A single turn carries every row of the set below to another of its rows. Some are shown first; where does it send the rows asked next?
seroz: [ 18  27  29  16  -8  -1 -15 -10  18  23 -14  28  10  39  -1  24 -14  -6
 -22  16  21  22 -10 -35]
vezak: [-13 -16   4 -28   1 -13  -8 -52 -20  20  -8  23  27  -2  30  -1  -7 -31
 -10  39  11  26   1  -6]
Gubor: [ 11  -5  49  35  11 -10 -21 -40  18  -6  -9 -20  25  10  22   1   0  -7
 -32  -8  18  24  14 -12]
patis: [ 14 -42 -20  14 -13  25  -6  20  17 -10  -1  25  13 -18  -7 -11  11  47
 -36   2 -14   3   7  -2]
Zarak: [-11  22 -12  20  25  11  38  11 -10 -20 -10  -8 -17 -47   6  -3  17 -11
  26  -3 -24 -28  15   5]
Fof: [ -8  11 -28  16  -7  -1  23  14  -3  14 -24   4 -38 -14 -10   5  19 -32
  18  18 -41 -15  14  27]
muvi: [ -2 -23  -3 -37  -2  48 -26   7  19  29 -23  24   8  28  -4 -16  14  -4
 -13  -8 -37 -14 -27  15]
bado: [ 20   6  39   3   3   2 -22 -40  13 -12 -10 -30   8 -16  18 -11  -3  21
 -33 -18  27  27  22 -14]
paro: [-20 -10 -34  -9 -11  18 -17  14   9  14 -20  24   4  36 -24 -16 -13  -9
  -2 -28 -40 -36  -9 -17]
mepag: [-16  -5  -3 -41  -8  13 -13 -40  -5  24   3  17  10   4  30  27  12 -28
   5  29  15  29 -10  24]
lelo: [  0 -11 -16  11  -3  46  18  28  32 -10 -46  -2  -6   6 -20 -26  -9   1
  12  -5 -16 -30   1   7]
zuva: [  0 -15  29 -18  16 -13 -16   8  13 -34  12 -19  14 -10  28   6 -30  -9
  42  27  -4  30 -15 -15]
gome: [ 26  18  27  -7 -17  -6 -23 -13  15  21 -31  19  -5  40 -22  24 -32 -10
 -10  -7  15  14 -27 -15]
lofet: [ 10 -49 -11  17   1  20   3  23  12  -5 -13  33  19   9 -15  10  -1  24
 -23 -27 -13 -15 -26  19]
Bupi: [-25 -18 -27   1  -9 -16  -8 -16   0  20  14   8 -46   1  -5   4  18 -23
 -27 -11 -28 -19  16  40]
feked: [ -1  -3  34 -14  14 -26  -3  11  10 -10  10  -3  23  -4  37  -6 -37  -5
  43  14 -23  27  -9 -24]
zutar: [  1 -17  31 -18  24 -26  13   5  -5 -17   1   6  11  21  44   2 -34 -12
  19  23   9  37  -3 -17]
Zir: [-12 -15  -4  15 -27  43  29 -13  14 -30 -36   5 -22 -13 -22 -14  18  20
 -16  12 -12 -23  11  24]
Fosob: [  6  11  10   1  27 -25  -6 -23 -17 -17   4   7 -34   0   2 -17   8 -26
  27  10 -38 -52  20 -22]
Duraf: [  5  18  -2 -14  23  -9   9 -18 -18  10   6  13 -50  26  22 -11  32 -23
  15   3 -21 -37  37   1]
zab: [ 16  30  29   4 -11   3 -28  -4   3   2 -26  12  11  47 -26  33 -18 -15
  14  -6  12  20 -22 -13]
neri: [ 11  13  30  11  -5  13 -37 -38   2 -13  -9 -34  18  -6   9  -4  17  10
 -15  -6  20  36  34  -5]
takun: [-14  17 -12  -1  32  -3   5  31   4 -23  33  10 -24 -24  -3  -8 -18   8
   9 -19 -16 -35   0 -31]
telu: [-27 -17   2   3 -15  12  16 -11  -5 -46  11  -5 -20   2   6 -16  20  45
 -26 -23 -27 -11  30  -1]
benus: [-20   1  12 -32 -17  -7   2 -50 -13  33   6  26  18   1  38  14  12 -16
   0  20  -5  29   0  21]
Memen: [ 29  49   7 -15  30  -6  -6  27 -28 -11  13   8  -5 -12 -10   8 -11 -15
  12 -17 -20 -35 -16  -8]
mib: [ 25  13  -1  -9  -7 -21 -22 -12 -26   7  11 -17 -30 -11   4  -3  28 -18
 -28   3 -34  -5  29  44]
Dor: [ -3 -27  43 -18  -2  29  -2   2  11 -51   6   1  -7 -11   4 -18  16  47
 -15   6 -41  -1 -12  -3]

benus moves to bado
zuva moves to zab
And these:
Zir moves to Zarak
zutar moves to seroz
patis moves to Fosob
paro moves to Bupi
Memen moves to muvi

A single turn carries every row of the set below to another of its rows. Some are shown first; where does it send the rows asked next?
rozuf: [  1 -31  14   3  18  -1  26  -4   0 -13 -35  16 -25  12 -43]
Bef: [-22  -1 -28   3  27   7 -18 -13 -25 -16  30  -9  31  16  43]
fot: [-11  10 -34  29  25 -30  12   0 -29  -9  -4  17  12  43  24]
zibe: [  5  -7  10 -17  15  11  16  55  12 -14   7  39  13 -22  -2]
Sul: [-11  -7 -18 -18  65 -13  14 -10 -32  -9  24 -16  -2  -7 -20]
pul: [-33   6 -19  37 -11 -12  20 -11   9  10   3   4   5  36 -34]
Rudil: [-24  -5  49   1 -10 -33   8  32 -30 -11   9  -9  -8   1  -2]
vagut: [ 18   4  -9   3  16 -25  22  36  -5 -17 -26  45  10  30  -5]
nedi: [-22 -38 -18  15   6  13   5  25 -20  33  20 -27  -2  15 -10]
sipun: [ 14 -32  -2   3   5  12 -20   8 -40  -5 -21 -14 -28  32   8]
Gat: [-15  26 -22  42  16   0  -3  25  -2 -20 -10  19 -38  -8  -1]
dem: [  4  22 -10  -8  -6 -13  27 -32 -33  17  18  40  16   3   9]
Litag: [-47  28  -5 -18  10   8  14  11 -12   0  15   9  41 -27 -19]
Vezus: [  2  -1  11 -29 -20  52   0  -3   0   2   1  25  -4 -11 -24]
tedaz: [ -7  17  10   7 -45  11 -15  28 -31   6  -9  13  -8  22  12]
Dob: [-12   9   8  -5  -1 -11 -21 -44 -10 -32  24 -22   6  39  -8]
vanit: [ 21 -14  -9   9   0  -3 -13   7  51 -27  26  11  13   5 -16]
Rogi: [-12 -21  -1  -4  12  11   3 -49 -27 -15 -26  21  22 -10  23]
danok: [-13  21  21 -15  14  -5 -14   8  -6 -57 -35  16  10 -10  -9]
neto: [ 18  22 -55  -7  22  19 -23   0  -6 -10   9   2   0  30 -17]
nokug: [ 32   5   5   0  17 -43  21  -6   2 -11  40  25 -14   7 -12]
Kepoz: [-11 -23  19 -31  -7  -6  -9  21 -10  -2  16 -28  38  26 -24]
ges: [-12 -21   8 -20  35  22  -9  19  -6 -26  35   0  17 -30  28]
tipa: [-26   3  25   2   4  14   3 -20 -21  -7  44  -6 -34 -24   5]
rure: [-26 -35  -9  36  11  18  -2 -11  27 -16  -5   8  10 -28  12]

Rudil moves to nedi
vagut moves to ges
And these:
Dob moves to rozuf
nokug moves to rure
Gat moves to Litag

